Each row is where one point has got to under a steady rotation. How many steps took it there?
The counts run from 0 to 623.
[117 125  99 134 109 165 142 161 113 149 111 134 101  96 202 115 159 163
 106 146 132 119 192 127  89 122 159 132 118 148 148  79 100 102 119 157
 132 129  77 119 117 146 160 117 139 139 153 186 146 148  88 119  93 145
 166 131 102 138 100 138 145 149  93 118 109  95 149 118 155 106 122 125
 111 130  69 126 116  72 102]
158
[141 131 130 117  75  90 150  88 190 117  74 132 124 124  86 165 113 161
  86 145 108 120 146 101 103 151 100 114  93 141 164 130 138  96 167 173
 113 125 162  93 112 118 119 116 115 113 139 133  98 141 113 113  88 129
 150  88 130 133 135 180  79  99 149  96 143 140 116 170 147  93 155 133
 110 192 158 152 128  80 176]
392
[166 152 138 110 122 112 110 116 122 136 159 120 137 184 124 180 158  78
 187 129  90  92 131 160 143 158 133 131 136 130 171 169 129 147 148 113
 114 144 110 140 186 131 133 108 187  92 144 104 104 133 114 135 125 143
 109 148 108 162 140 150  80 148 160 125 112 123 109 165  73  98 106 104
 172 123 155  72 104 148 149]
260
[162  51 113 139  95  96 139 171 177 130  71 111 130 111  75 143  87 112
  93 167 141 121 120  80 126 134 157 122  75 128 129  81 126 131 100 143
 173 117 168  65 154 105 127  90 117 111 113 138 143 182 105 140 115 140
 147 108 128  98 124 196 118 135 104 124  89 165 139  82 161  98 134 129
  92 124 121 133 148  88 109]
413
[179 159 136 144 139 107 136 102 119 100 145 108 159 167 147 138 148  93
 182  76 122 162 115 146  96 153 143 142 165 122 153 134 148 151 175 150
 103 135 123 184 131 121  92 100  96  96 156  79 118 122 142 134 145 131
 127  86 136 159 148 136 130 166 137 107 138 142 133 130  98 128 115 136
 152 174 130 119  89 124 194]
530
[108 182  84 136 162 113 183  94 123 102 113 125 100 123 172 118 139 129
 105 129 130 190  94 134 114 179 111 158 112 126 101 159 167  99 152 137
  93 111 114 145  96 144  83 139  72 148  79 140  85  91 128  90 128 119
 155  68 139 156 115 118 112 136 128 135 157 125 126 146 134 162 134  98
 128 139 170 114 114 171 163]
216
[149 123 100 128 122  83 139 107 147 141 144 124 148 166  86 142 146  79
 150 117 147 144  64 131 164 144 118 105 155 117 128 158 144 197 127  91
 140 133 139  82 154 131 123  81 149  94 130  92 115  99 145 125 117 116
  85 148 121 156 149 134  93 151 123 132 157 115 143 143 134 120 142  97
 143 157 170  87 144 168 166]
538
[127 128  90 154 117 128 171 113 142 109  77 129 145 127 133 120 109 154
 105 141 170 219 136 109  78 142 115 140  93 118 127 106 176  94 146 119
 150 104 148  94 114 105 131  81 146  92 133 145 135 150  89 120  99 116
 125  84 152 143 127 150 125 140 104 105 144  99 138 110 153 151 125 135
 110 157 124 143  98  81 148]
154
[147 113 123 165  97 106 125 121 152 104  86 136 133 132  97 125 109 148
 124  74 147 161 159  74  99 119 140 129 137 115 132  83 121  92 163 207
 107  96 199 109 112 118 118 111  57 141 175  82 150 128 132 126 145 160
 145  74 131 130 112 161 129 152 104  92 134 153 148 115 151 130 143 132
 110 159 106 174 133  84 153]
117
[117 147 141 133 103 166 158 152 142 122 153 107  67 127 114 102 115 139
 109 167 119 103 159 127 182 149 123  62 126 114 107 163 116 187 142 129
  98 163  89 120  88 105 144 185 124 108  99 197 146 131 113 137  74 125
  78 149 137 123 155  88 133 104 111 127 142 140 180 144 104 129 152 111
 117 158 144 140 158 123 155]
314
[167 115 131 153 142 115 120 175 119 122 102 124 177 107  82  94 153 152
 121 125 147 130 137  99  83 118 179 113 113 100 117 112 123 118 127 123
 167 116 147 108 150  92 130  59 141 100 160 148 185 169  75 115 139 148
 150 112 153 109 108 182 156 164 131 105 108 152 134  87 112 139  99 142
 103 128 117 145  98  88 118]
152
[ 99 118 129 113 130 164 114 167 118 145 121 123 117  94 112  73 155 144
 102 145 130 130 180 123  83 121 146 131  99 115 112  81  93  86  87 149
 136 127 120 162 141 109 128  83 108 125 123 182 140 164  70 125 113 131
 150 106 134 105 102 172 142 119 111  99 134 145 128 132 121 128  90 134
 138 120 111 171 106  57 117]
168
[106 133 157  98 136 141 115 155 133 151 110 130 144  66 107  67 159 147
  71 130 126  92 150 121  87 107 151 137 118 118 122 103 122 103 101 111
 177 148  95 156 136  94 139 112 156 100 125 184 112 142  87 111 113 119
 171 122 140 107 120 162 146 100 147 112 113 146 116 135 134  81  81 138
 152 136 105 160 106  76  97]
167
[107 166 167 127 152 131  95 100 103 101 163 180 126 181 149 155 129 180
 123 127 108  81 154 158 160 117 126 100 165 137 110 175 119 126 138 123
 111 139  99 125 120 182 135 185 170 157 158 132 185 120 160 129 120 148
 131 165 119 119 135 102 160 104 158 151 113 118 114 146 106 111 161 149
 124 116 125 109 139 193  94]
348
[185  88 165 110 120 130  99 154 141 141 144  90 152 114  87 117 139  78
 145 123  98  71  96 131 143 122 162 138 138 130 144 123 127 183 123  94
 160 196  94 121 141  72 109 129 139  74 145 132  94 135 141 137 145 115
 128 162 122 121 149 155 139 141 160 153 104 157 161 121  98  87  99 121
 124 123 118  95 134 118 127]
1
[ 95 137 121  85 110 144 121  99 139 164 151 154 115 151 122 151 134 120
 139 140 154 143 133 165 154 122  75  83 163 120 155 136 136 169 122  77
 136 161 112 143 137  94 176 128 204  77 127 122 123 138 122 149  90  86
  65 176 116 165 168  82 132 123 142 137 135  76 138 180 152 116 133 112
 157 138 159  92 122 117 153]
295
[173 159 105 156 149 105 140 144 115 141 164 122 139 165 102 118 173 108
 191 103 136 117 103 142 123 154 174  71 161 101 117 167 128 213 137 122
 125 139 103 119 164 113 132  89 136  86 137 137 137 114 119 165 121 152
  81 144 128 113 143 119 112 162 129 116 136 147 155 156  74 104 122 108
 148 147 145  97 107 147 150]
276
[148  94 103 118 138 103 114 149 158 156 126  86 131  92 117 139 118  66
  94 121 116  89  59 138 170 142 116 137 128 144 104 128 137 165  62 108
 129 127 130  96 164 130  82 126  80 162  93 101  80  87 175 101 164 111
 156 141 130 111 132 147 103 145 144 166 117 150 143 117 144  98 126  98
 132 130 146 109 158 192 120]
238
[112 103 124 121  79  97 103 115 152 142 104 139 112 117 117 140 121 134
  93 115 113  93 162 111 156  93 113 107 126 116 120  92  93  68 114 208
 110 107 164 109 151 163 131 136  68 167 133 104 122 115 123 147 133 163
 136 101 105 138 117 136  90 118  92 106 130 151 130 152 160  77 158 120
 144 156 143 173 144 100 116]
107
[135 131 113 148 135 158 199 170 109 105 124 115  95 118 177 136 112 155
 101 174 107 148 190 112 106 163 150 151  79 136 141 119 140 127 141 128
 135 130  63 120  93 142 148 139 152 131 102 199 134 166  86 106  85 137
 146 118 130 124 117 151 144 137 129 130 120  99 131  76 127 144 123 142
  79 114  93 104 126 127  96]
174
[115 177 170 152 129 155 160 126 118  55 149 133 118 148 124 116 105 162
 156 136 117 118 156 125 133 144 126 116 123 111 105 186 144 138 186 160
  96 154 132 153  88 130 113 193 140 122 127 158 152 149 142 153 120 166
 108 118 149 105 120 115 171  86 154 117 150 170 112 116  75 176 139 153
  93 123 151 146 155 141 140]
339
[118  74  84 123 126 138 142 162 125 161 114 154 118 114 143 116 124 144
  82 151 146 147 133 107 134 113 132 122 102 115 116  87 125 117  56 104
 173 102 133  76 163 145 169  85 154 143 104 130 157 159 119 111 119 122
 139 142 127 141 123 127 125 158  86 139 112  69 137  95 205 109 134 106
 105 101  89 120 132 102  61]
160
[157  99 149 141 138 103  79 125 120 103 118 159 189 144 109 155  98 146
 135 103 135  88  97  91 154  95 142 140 153 135 128 114 122 110 125 145
 129 124 177  92 145 148 104 133 126 156 172  55 174 146 174 127 186 187
 141 150 125 106 125 122 151 132 128 140 111 141  95  93 135 146 157 161
  96  97 120 131 150 170  83]
99
[124 173 193 111 102 124  92 103 127  92 125 155 141 158 127 161 115 153
 145 108  90  82 188 145 115 113 115 134 147 150 171 144 120  85 173 169
  89 138 148 163 107 170 112 174 152 143 183  98 143 148 124 140 129 162
 158 117  94 123 108 138 117 101 159 104 106 149  96 161  92 116 128 160
 153 125 128 143 112 137 138]
95
[ 80 121  77 112 108 114 119 118 153 167  91 171 138 123 119 136 147 166
 101 131 167 169 137  77 103 112 100  97 103 111 141 101 135 113 103 131
 164  76 180  99 164 121 157  60 125 114 124 117 161 135  86 123  98 125
 119 114 127 140 123 146 103 148  82 113 133  92 128 144 185 116 146 107
 149 149 126 135 114  84 133]
144
[111  88  88 134 126 151 136 212 109 147 120 106  74 112 128 108 150 119
 123 174 116 138 167 145 133 138 166 140  84  99 112 104  88 104  74 144
 144  91 116 115 154 139 164  90 117 139  67 205 146 169  77 139 131 139
 121 132 120  85  99 157 112 134  95 116 119 152 126  88 125 144 109 122
 123  93  95 149 120 103  81]
448
[152  93 104 154  95  96 111 143 144 134  99 138  93 148 129 172 114 157
 110 115  96  81 145  85 141 122 139  93 132 124 132 112  68 117 128 183
 109 106 127  65 136 185 129 131  73 176 144 116 162 112 154 128 115 183
 155 108 106 107  93 178 101 142 111 133 120 150 157 125 158  78 170 125
 105 138  99 138 150 119  79]
386
[ 93 108  96 111 126 123 113 142 123 167 132  91  85 119 149 129 129  83
 121 131  97 123 138 150 170 126 116 156  82 111 110 112 102  88  77 150
 116  92 134 136 164 158 119 111  62 174  74 111  82  93 120 121 158 131
 124 119 124 146  97 134  64 132 110 138 126 143 115 134 159 119 120 105
 163 103 134 136 135 165 107]
221
[114 163 112 150 161 159 153 165 121 124 133 103  80  98 167  97 145 124
  81 168  93  88 143 145 126 170 165 144 102 126  94 171 133 130 119 134
 108 123  33 140 135 147 114 145 125 155  75 231 124 123  88 117 107 127
 179 125 152 117 107 140 136 108 144 133 128 155 126 126 117 122 109 111
 113 108 119 122 134 150  89]
463
[124 153 145 157 185 134 108 141 103 118 168 146 178 124 104  79 130 157
 136  94 181 136  90 136 153 106 142 101 159  97  81 127 132 157 119 105
 148 137 166 138 121 118 134 160 140 137 154 124 184 103 150 142 164 139
 112 148 164  89 135  62 207 133 128 155 134 141 122 116 121 162 148 135
 116 110 144 149 149 146 108]
327
[106 153  94 156 124 128 197 132 145 111 100 138  89 117 137 115 128 164
 102 155 135 141 148 112 101 175 133  97  89 111 101 146 149 123 148 131
 139 102  91  96 129 116 160 107 154  92  89 213 143 141  64 102  68 124
 122 118 154 124 121 150 127  90 127 118 143 115 153 129 132 127 138  95
  96 147 153 123 122 112 149]
164
[109  93 136 117  95 154 109 142 147 178 138 104 119  78  58  66 111 119
  91 128 180 130 124 104 175  99  97  93 118  97 105 100 101 166 101  98
 159 151 180 121 103  71 148 140 118  85 108 138 131 121 118 150 133 119
  60 141 149 114 160  89 152 108 112 137 145 152 143 125 152 130 143 120
 129 145 152 167 142  89 139]
579
[103 146 133 147 106 131 138 146 128 108 148 112  85 119 131 134  88 166
  95 130  83  63 148 114 201 122 125  98 127 128  93 154 105 120 127 194
  89 129 111  81 104 149 132 203  93 188 116 149 142 114 152 135 104 171
 130 137 138 107 131 120 135  94 111 157 147 158 148 131 139 119 186 117
 108 133 155 166 172 158 100]
350
